[ -9  -7 -68  -8   1   1  -1 -21 -18  -2  12 -31  -3   8 -45  -7  51 -14
 -11  21 -10   5   0  16  -6   9  26 -22  28 -28  45 -16  28  16  48 -10
  -8   3]  S
[ 20  13   3   1   6  10   2   6  -2  -3  -5 -23  48 -12  44  -4  -2 -23
   9 -18 -19  -1  17  76  18  16 -11   5 -24 -16  46  35 -47  14  79  23
  32  -6]  Y
[-11   8  -7   4   1  -1   0  -7 -57  -2  13 -40   5   8 -45  -4  52 -14
 -15  28 -11   5   0  49  -6   7  26 -23  15 -27  49 -16  28  15  47 -11
  -7   4]  D
[-16  46  35 -47  14  79  26   6  -2  -3  -5 -23  48 -12  44  -4  -2 -23
   9 -18 -19  -1  17  76  18  16 -11   5 -24 -16  46  35 -47  14  78  23
  32  -6]  C
[-11   8  -7   4   1  -1   0  -7 -57  -2  13 -40   5   8 -45  -4  52 -14
 -15  28 -11   5   0  49  -7   7  26 -23  15 -28  49 -16  28  15  47 -11
  -7   4]  B
[ 20  -6   2   0   5  12   1   3  -2  -1  -6 -23  48 -13  44  -4   3 -23
   8 -18 -19  -1  17  76  17  16 -11   5 -24 -16  45  35 -47  14  79  23
  32  -7]  A
[  6  13   4  15  -6  12 -10 -14 -81   0  11 -34   9   5 -30  -5  45 -15
 -11  20 -12   4   1  31  -4  10  21 -19  16 -25  48  -8  17  15  51  -5
  -1   2]  K
has: [  0  -7 -57  -2  13]
yes
next: [-16  46  35 -47  14  79  23]
[32 -6]
rest: [-10   5   0  16]
[ -6   9  26 -22  28 -28  45 -16  28  16  48 -10  -8   3]

[75 38 53 -1 96] -> M
[-99 -74  26 -43 -59] -> Q
[-58 -74  26  27 -23] -> W
[-58 -74 -24  27 -23] -> P
next: [-99 -74]
[ 26 -43]
has: [-58 -74]
yes
has: [96 -1 53 38]
no
next: [75 38]
[53 -1]
q: [-58 -74  26  27 -23]
W

[-15   3 -39   1] : tulo
[ 63 -45  87  -1] : Mili
[ 44 -22 -20  14] : Koba
[-18   6  -6  -7] : zit
[-16 -17   1   7] : tede
q: [-15   3 -39   1]
tulo
q: [-18   6  -6  -7]
zit
has: [-19   6]
no
has: [-38   1]
no
q: [ 44 -22 -20  14]
Koba

[ -7  19  29 -31 -16  12  -8  41   1  53  30  49  14  79  36]  boli
[ 34   6   1  53  35  14  32  -6  18 -21   3 -17  17 -35  -8]  boge
[ 43   8  45 -42  -5 -18  18  43   0  31   1  34   2  43  50]  pid
[  6  12  31 -37 -14  -1  -2  37  -1  42  16  40   5  61  38]  Dup
[ 55   9  50 -43   3 -22  26  45   6  30  -2  33  -1  35  59]  metis
[ 19  -7  29 -32   5 -15  29  39   7  25  -3  30   2  30  51]  sali
[ 34  12  45 -40  -7 -10  13  48   0  41  12  41   7  59  52]  pabo
next: [ 0 31]
[ 1 34]
has: [61 38]
yes
has: [  8  45 -42]
yes
next: [-7 19 29]
[-31 -16]

[  0  16  -7   0   1   2   0 -76]  funob
[ 0 -1 -2  0  1  2  0  2]  meda
[ 13  16  -7 -45 -17  -3 -10 -25]  gif
[ 13  16  -7 -45   2  -2   0  -2]  zofof
next: [-1 -2  0  1]
[2 0]
q: [ 13  16  -7 -45   2  -2   0  -2]
zofof
has: [ -3 -10]
yes
has: [-25 -10  -3 -17 -45]
no
has: [ 0 -7]
no

